One turning vector, and how many steps it has turned:
The counts run from 0 to 483.
[ 23 -11  19  16 -12  33  -1  -3 -12  -9   5   5   6 -10  -7  11 -25   2
   5 -14  11  17  20  23 -12  -2   9   0 -22   8  -1 -19 -10  22  -5  17
  -2  -9   7   1 -20   7 -15 -16  -5   3 -24  11  -6  -6  15   8  -4 -19
 -13   0   7  -2  26   9   6  -6   4  -8  -2  16   6  -8  -2   2  -3   5
  -1 -23 -34 -25  -9   8 -23 -20 -16  -1  42 -16 -23 -25]	187
[  9   4 -38  -5 -12   0 -12   4  22  11 -23  -6   0   8  -8 -10  16  -7
 -15 -16  20 -22 -14   0  -7  14  -6  -5  24 -11  -1 -14 -20 -28  13  -7
   6   7 -14   7  -3   4  13   3  13 -20   6  -5 -12  22 -12  19  -7 -22
  20   5 -18 -25  -4 -39  -7  10  -4  -4  14  16  14   5  10 -36  10   4
   5 -22  11  10  20  11  12 -29 -10   8 -15  20   6   5]	328
[  7 -17  -9  17  -8  11  20   6 -12 -24   7  19   0  12   4   8  11  17
 -20 -24 -18   0  12  31   3   6  -5 -20 -14  -9  -5  17 -24   0  17  26
  -2 -23  -6   4  -1  11  -9 -35 -15   3  12  -6 -37  23  -6   4  -7   3
 -11  -3 -11  -3  14   0 -23 -13 -19  13 -16   2 -14  -5 -20 -17  -4  14
   7 -19 -18 -23  15  18  -1 -20  15   0  16   9 -13 -18]	481
[-26 -29  38 -15   7 -20  -1   0  -4   5   2   3  -8 -13   5  14  -8  -4
   1  12   5  13   1   9  24   4  -7 -15 -16 -13  -3  19  -6  -1   3  26
  -1  19  -5  -1  15 -20 -24  -9 -26  13  15 -22 -11   4  12 -26  -4  20
  -8   9   8 -12 -15  -2   7  -6  -5  24  13   2 -35   6 -30 -13 -13 -15
  14  -1  11   6 -18 -11   0 -20  17   6   2   1  -5   2]	267
[ 13 -33  19   8  -7   1 -10  13   8 -18 -27   0   5   2  11  24  18   4
 -18 -26   4 -10  15   6  10   0   8 -47  -8  -6  18  10 -19 -25   1   9
  21 -19  -7  -8  18   4 -28  32   0  -1  30 -13 -34   7  17  -3  14   0
 -11 -11   0  -9  12   2  -2 -17 -12   7   6  -6 -16   9  17  -7   5 -11
  -2 -24 -12  -5 -10   1 -33  -9   0   6   4   6  -1  -7]	369
[ 23  18 -38  16   0  20  -2  10  11   3   1   3  -1  25 -15 -25  -7  -9
 -20 -17   3  -9  15 -26  -4 -20  -2   9  24  -3 -15  -3   3   5 -14 -10
  21 -23 -13   1 -16  19  28 -13  30 -15   1   0   3  18   2  20 -22 -27
   2  -5   9  13  14  -9  -7   8   4 -19  -1   7  23   3  18  21 -17  10
  -8  -2   0  -9  10  13  -1  13 -15  22  16  -2  13  -6]	33
[ -5 -39   7   3  13 -32  15 -25   6  13   6  16  -5  -5  -3   4  -5 -19
  16   7  22   0  29   5   6  12 -18  -8 -31 -29   5  31   2  -1   9   2
 -17   0  -4   6   8  -3  -3  13  -5   3 -27 -17   8  -8  -8  -9 -30   6
 -16   6  12  18   1  21   1  -9   3  23 -18   5  -9  -3 -10  33 -20 -17
  10   9  16 -11  14   3  -1   5  17  24  25  14  12  -8]	65
[-25  -6  -3   1  25   2 -14  10   2  -7  -7   8  -9  -9  -9   2  -3   5
   8  -1 -22   6   4   2  -2   2 -25  -9   8  -1 -11  40 -14  -4 -21  16
  17   7  19  -5  37   4  -1 -34 -15   6  32 -23  -4  18  12 -22  14  13
  -5  16  -4   7   0 -17  -1   1  -6  26   5   4 -21   7  -4 -13 -13 -19
  27  11  15  16 -14  25  17 -17  -3  28   3 -23  -7  19]	109
[  1  -3   0 -13  37 -18  22 -24 -35   0  20  27  -5 -18   0 -11 -18  18
   4  16  -3  12  10  -2  12   4 -14  -2 -29   2  10  29  21   8  -3   2
 -12 -10  32   6   3  -2  23   0 -15  -1 -13   7  29   7 -23  -9  -6   4
  15   8  27   0  16  20  -5  -2  -3  -4 -41   1  14  -1  -4  33 -22 -17
   1  -2   6 -12  20  14  -1  13   9  14  14   3 -17  -2]	223
[  5   6 -21  -3  33  12 -15   1   1   7  -5  16   9  -7  -3 -11 -26 -10
  -3  -4  -4  12   2  18 -15   0  -2   2  -5   3 -15   4   7  27  -5   1
  -1 -16  31   2  -5  26  32 -45  14  -9   9  -3   6  -1 -16  -9 -17 -27
   4  22  -2  16   0 -30 -15  -3   6 -11   9   1   1  -1  -5  17 -11 -13
   3  11  -1  -1   7  13   3 -14  10  15  39 -19 -22  -2]	24
[-12   8   3 -12   8   2   0  14  -1  -6 -10  25   2   1  10  25  10  39
  -5  14 -18  11  -6   9  20 -22  25 -25   8   4  14  11   3   3   5  23
  -6 -28  15  -4   5 -24 -12 -16 -22  -5  29 -21 -23  25   8  -9  22   2
  -9   4   5  -6 -16  16  -2 -11  -9  18  -5 -19 -17  15  -5 -15 -15   9
   2  14  11  19  -7  12 -19  -6   7 -15  -9  -8  -6  -5]	295
[ 12  -1  40  -7   7  17   8  14 -32 -20   4  10   2 -12  24  20 -20  18
  -1 -15 -21  31  -2  11  24  -8  12 -10 -16   6  27   4   0  18   4  27
   5 -24  15  -3   2  -4 -19 -15 -16   8  36  -8 -17  -3  -6   1  14   5
  -3  -7  26  -5  15  11  -4 -18 -16  -2 -17   4 -10   5 -20  10   4   3
   3  -9 -20 -16  -2  15 -11  13  10  -1 -12   2 -42   3]	95
[-18 -19 -17   2 -10 -23  -5   9  35  26  -9   7 -12  10 -10   3  10  -1
  30   6  25   9  13  -5  -8   1  12  -1  11 -15  -6  11   5  -5  -1   3
 -10   3   6 -15   3 -24  12  -6   9 -21  -3 -23  -2   1   5 -12 -10 -19
  -1  -7  -7  36 -26   4   1  -9  12  19   1   0  -2  10   9  19  -5   1
   2  37  34  38  10  11  -4   7  12  -2  28  13  27  -7]	450
[ 18 -28   7   6 -19  19   8  -6  -4   2 -11 -20   0  -5  -1   9   4  -3
  16 -40   7  10  30  -2 -15   4   5 -11   0 -22  22   7 -19 -21  -3   2
   0   0  -1 -10 -14   0 -16  21   5   5  11   8 -24 -11  29  25 -16  -4
  -2 -38  24  -2  32   3  14  11  -5  10 -16  23 -11  11  10  10  -7  12
 -12   2 -12  11 -25   0 -18 -11 -14  -3  26  10  -8 -10]	76
[-20 -15   3   9 -14   3   9   1 -25 -19   4  11   2  -5 -18 -17  -4 -11
   7  -7   8   8   8   3   7  -3 -18  17   1  14 -12  17  -4 -15  10  18
 -15   7  -5  10 -11 -33 -24   7  -9   8 -32  -6  20  13 -16 -20  17  30
 -12   1  -4   4  47  25  -2  23  -1  10 -15  22 -10 -16  11 -10 -11   3
   4  -7   3 -29   3 -16 -17   3 -23  12  28  -4   3 -17]	102
[  8  -2  -8 -14 -18  -2  19  11 -28  -6   6 -11 -10  12   1 -16   1  16
  17  -3  23  19  23   3  -4 -14  15   6  11   2  20  -4   2   5  11  -7
 -23 -14  -7  10  -9  -9 -18  -6   3 -20  10  -2 -51   4   1   3   6   7
  29 -30   3 -20  -2   4   6 -16  15   2 -12   6  24  -8 -25 -14   5   7
  -8 -24  16   0  -1  -7 -14 -10  12  -6  11  41   5  -6]	463
[ -9  -5 -10  25   8  -8  -7  -6  35   0 -20  24   5  11 -13   2  14   5
  -8  -5  15   2 -20  29  -2  13  -2 -14  -1   5 -15  14 -12 -11  20  -1
  -5  -7  10  -6  -8  -5   7   0   5  -8 -19 -16   0  27 -27 -27  -1 -30
 -15  22 -47  10   0   0 -20 -10  11   9   5   3   1 -15  13  -8  -9  -4
  16   9   9  -7   2  18 -23 -11  -8  13  27 -19  -2 -29]	27
[-10 -10  16  12  -4  23 -28  12  15   9 -14 -10  -6  -7 -22   6 -16 -14
  23  -2   9  28  19   0  -7  -5   8  12   0   2 -21  -5 -15   0 -19   8
   3   8   9  -9  -5 -20 -21 -18   5  11   1 -13   7 -10  25 -16   0 -12
 -25  -9  -4  23  -5   2  10  11   8   6  19   9  -9   0  13   9  -6  -9
  13  25  -3   4 -37  -6 -26   1 -16   8  50 -30   6  -8]	275
[  4  20  26 -16  11  16 -25  -3   7  23 -14 -18   1 -11  -6   4 -31  -4
  -7  13  15  16 -14   5  24   8   6   0  -9  -1  -9 -37  -3   3  17  -2
  14  13  -1   7 -16 -15  -5 -20  -8   5   8   4  20   7 -15   3  -9 -27
  11  19  12 -24 -17 -34   0  12 -11 -14  27  18 -16   8  -8  -8  -2  -5
   5   6  -4   0 -18  -5  -3 -16  -4   2 -19 -10 -23  13]	429
[-21  -6  -8  -6  22   6 -23  15 -10  -7   6  11  -9  -9 -11 -14 -15  -8
   0  -2 -13   4  14 -12   2 -10 -23   1  12   3 -22  35  -9  10 -26  20
  19  -2  12  -2  32   8   9 -47  -1   7  23 -19   6   4  14 -17  -9  27
 -11   4  24  22   6 -27  -2  11  -4   9   0  14 -16  15  -4   9 -11 -13
  12  16   6   5  -2   5  19  -5  -8  27  17 -23   2  27]	108
[-11  -9 -10  -4  -2  10  17 -16  14  -5 -20  10  15   1 -21  15  34  26
  25  -7  10  -9  -4  29 -14   9   1 -20  18  -2  11  16   6 -20  29 -11
  -2  -8   4  -8   0 -18 -19  20  -5  -1  -5   5 -17  19  -3 -10   9 -13
  -5  -7 -23  15  19  28   3  12  -1  20  -5  11   0  21  -1   4 -20  30
  -2   3  27  25  12  25 -18  -8  -1  17   6 -13   6   6]	203
[  5 -13 -26  14  -5  20  -8   8   9   0   0  13  11   4  -6 -23 -12 -38
  -2 -22   5  -5  41  15 -12  -9  -5  -3  10   2 -24   0  -3  15   2  15
 -10 -22 -19  12   2   1 -11 -27  26  17 -26 -38  -6  -9  10  -2 -19  -1
 -24 -18   0  19   8  -4  -9   2   0   2   7  21   2   1   7  22 -12   8
   9   2  -2 -19   6  -8  10  -3 -20  20  35 -11  14  12]	191
[ 14   5   7 -25   2   5  11 -10 -17  12  10   4   8   5 -18 -12 -26  21
 -14  20  18   4 -17 -31  20 -17   6  -1   2  -8   5  -6  28   3  -6 -14
   8   0  -8   9 -14 -17   5   0 -18  -6  -6   6  28  31  17   9  -4  14
   2  25  33 -20  28  14  11  28  -4  -9 -13  -1 -11  18   5   1 -36  16
 -22 -18  16   6  -1 -18 -20   5 -17   6 -14  -6 -10 -11]	131
[-19  -9  -4   2  -9  -5  -7  13  36  18  -5  -4 -22  23 -19  18   4  -3
  35   7  17  13  18  -7  -4   3   0   9  18 -16   4   5   2 -11 -11  14
   3   5  -1  -6   1 -19   9 -16   9 -18  11 -17 -14   6   9   0 -17 -30
   8  -5  -8  16 -36  -7  -6 -19  13  27   3   7   6  15  -7   0 -10   1
  18  28  27  35   4  28   7   3  15   9   7  20  27  12]	449
[  3  -6  -4  -3  -6  12   7   1  13  10 -22   2   3  -6  -9  -3  -9   7
 -19 -18   2  -3 -13 -19   6  -7   1  -6   3  -3  11  -8 -10 -27  -9  -4
  -6   0  -3  -2 -19 -24  -3  17  -4   2  12  -8  14  33  16   9  18  -2
 -11  12   1 -35  23   1   9  19  -7   3 -10   3  -9  -2  29 -26 -20   8
  -5 -10  12   9 -37  -1 -39   0 -36  -3 -13 -12 -13 -19]	415
[ -1   6  27  -4  12   5  10  -7   2  -8  -5   0   0  20 -17   2   9  25
   3 -18 -15  21 -11  -7  10  -5  -3   1  -2 -11  16  28  10 -21   2  -7
  18 -24   7 -16   8   3  16 -12  -6   0  39   0 -18  41 -14 -24 -10  -7
  -4  -2 -14  15  28  14 -15 -15 -12  14 -28   0  -6   0 -18   5 -20  10
  -7   2   9  11   1  30 -21  32  18  18 -13  -4 -12 -11]	407
[  0   8   8  -3   4  -9 -31   2  13  16  -3 -18  -1  11 -10   4  -3 -17
  25  13  34   0   2 -31  12  -6   2  16  20  -3  -1   2  16 -15  -3 -23
  38  -1  -5  -1  15  -3  10  22   8 -20   2  -7  27  -6 -10  -5  -7 -24
   8  -1  13  27  -7  -4   6   7   3 -14   6  14  13  22  16  29  -2  -5
 -13  16  22  10  13   8  -5  22  -4  26  -3  11  17  20]	246
[  6  27 -10 -25   6  16  -4  17   3  10  -2  -9 -18   4   0 -17 -18  10
 -18   3 -11   1  -2 -30  23 -17  -5  13  28  -6  -7  -6   5 -12  -6   2
  13  -7  -8  11   6 -20   9 -17   0  -1  34 -12  -4  23   9  13  -3   2
  18  -4  25 -27 -10 -25   4  16 -12   4  -1  13  10  13  -1  -4 -12   4
   3  -5  21  21  -4   8  16   3  -4   7 -40  16  13  30]	420
[  6 -10 -13  -7  -2   5  15  16 -29 -13   4  24 -10 -15  12  -1 -21  32
 -15   3  -9  11   7  12   3 -17  10 -16  -2  18   5  -3  -7  20 -17  20
 -21 -10  19   5 -15 -12  -1 -18 -13  -8   6   0 -10  16  12  11  30  20
  -1   9  22 -30   9   0  -2   3  -2   4 -18  -6  -6 -10   4 -34  -7  -7
   8 -14  -3  -3 -15  -4 -22 -27 -13 -14  21  -6 -23 -34]	11
[ 13 -31  -8  10  -4  12   2  10 -12 -22  11  12  10  -9   1  10   8  13
  -7 -16  -4 -19   5   7 -24  12 -11 -12   5  -2  15  20  -2  15 -20  11
  22 -14   8   3  21  31  23 -23  -9 -15  18   7 -19  13  18  14 -11  11
   7  18   8  -4  15 -22   7  -7 -11   8  -4   7  -1  20   0 -15  -8  -1
  -8 -35  -9   0  26  30   4 -40   2  16   7   9 -25  -5]	197
[ -6   4   5  -9  27 -21  27 -15 -23  -9  10  24 -13  -7  -2  -1   2  26
   8  22  -5  13  10   0  19   0 -17   0 -16  -2   9  41  15  -6   4  -2
 -12  -9  19  10   5 -12   5   4 -15  -1 -10  -3   9  21 -21 -10  10   0
  13  11  20  -8   9  36 -12 -14   0  12 -30   9  24 -12 -10  20 -19 -11
  13  -7  25 -11  21  13  -2  20   9  26 -12  10  -5   7]	222
[  3 -14  27  10 -11   7  11 -17   9  -6  10 -19 -12   0 -20  37  21  21
  34   9  11  15  22  11 -11  16  -7 -13  -9 -24  20  21 -14 -25  -4  17
  33  10   3 -13   9  -7 -18  13 -18  -3  -9  25 -20   8  22   1  -4 -25
  -3 -10  11   6   9  16  20  -6  -6  21  -4  20   3  13  -9   5 -21 -10
  10  -6 -10  12 -11  30 -16 -19  14  23  14  -9  11  -3]	360
[  3   8 -14   2  13   0   3   7  -5  -9 -13   7   8  19 -11 -20   5  19
 -17 -13  -4  22   4 -28   6 -27  12  -4   8   6  -4  26   2  -9 -18 -15
  -1 -25  15  -4 -13  -6   9  12  14 -10  22  -6  -8  22  -2 -13   5   8
  -5 -13  13  17  27  26  -9   4   4  -8 -20 -19  -2 -16  21  23 -10   2
 -20  18  10  -5 -18  -1 -36  38 -11   4  16 -14   5 -24]	121
[  8   3 -36   4   3  13   9  14  28   4 -14   4 -13  17  -9 -11   9   6
  -9 -10 -11  -8  19 -15  -3   1 -11   0  20  -7  -5   7 -18 -12 -13   5
   2 -15   1  -3   6  -2  11  -4  16   4  13 -24 -22  33  27  18   1 -24
  -2  -7 -11 -20 -13 -11  -9  -1   7  11  -6  10  36  -4  15 -12  -7   0
  19 -10  25  21 -14  35   6  -1 -11  27  -8   2  16  15]	35
[ 40  11   5   0 -10   8  -4 -11 -16   1  -1  -1   2   1  -2   3 -15  -4
 -20   6  21   3  11   3  25  -3  18  -8 -24  -7  -5 -25   5  11  16  -1
  18 -10 -14  16 -37  -3 -11  12   7  -1 -27  13  12 -10 -18  19 -20 -32
   5  -1  35 -12   9   6  -3  -2  -8 -32  -5  17  16   3  10  20  -1   9
 -18 -13 -26 -39  15 -17 -21   8  -4  -2   6  12 -10 -15]	344
[ 13  -4  -7 -15 -25  15  22  10 -18  -6   0  -6  -5   9   0  -1  -6  18
  10   1  12  23  38   2  -2 -22  23  -9   3  -2  17 -11  -5   1  -6   3
 -17 -13   0   6 -10 -20 -22   6  -5  -7  10   5 -50   9  32  17  18   0
  13 -29  17 -33  -8   5  14  -2  13   6  -3   0  17  -3 -18 -17  -4  -1
  -1 -31   8   8 -19 -12 -17 -23   1  -3  21  21   4 -15]	462
[  7   7   3   8 -23  10  -4   3 -21 -15  22  11   5  12 -15  19  -6   9
  31  14  23  13  -1  23  -2   5  16  15  -1  13   4  -5  14  27  16  11
  -2  -4   1  -1  -5  -9  -3 -28 -15 -18 -33  22   2  -6 -18   1  -8 -16
  14   1   8  16   8  12   2 -16  14 -12  -2   9  13   6 -18   9  -4  11
  -9 -15 -12 -24  37  10 -14 -11   9  11  14   8 -10  -8]	473
[ -3   3 -22   0   6 -15 -11  25  -7  -5 -14  10   6  -1   0 -27 -12  -9
  -9 -22  14   4 -20 -30  -2 -12  -5  28  33  19   6   6  15  -4  -8 -16
 -14 -11   5   7  -6   2  33  -4  20 -24  21 -27  19  14 -29  -4   7   7
  27   3 -11  -8   3 -23 -13  -1   3 -10  -3  -5  11  -7  24 -21  18  -8
 -12  -1  25  -4   9   8 -12  14 -14  -8   6  33 -11  -4]	125
[ -7 -20  21  11  -5 -23 -12  -1  38  16  -7   2  -7  18  -9  25   5  -1
  -5  22  26 -13 -14   0   8   6   8 -17  -6 -13   1   1  -9 -15   2   6
  24  11 -13 -13  16 -11   6  10 -12 -10   5 -12  -9  23  11  -6 -16 -24
 -13  23 -24  -5 -23  -1   6 -11  -2  25  18  -7 -15  13   0 -16 -20 -14
  11 -12  14   1   4  25 -17  -7   5  16  -9   0  11 -12]	156
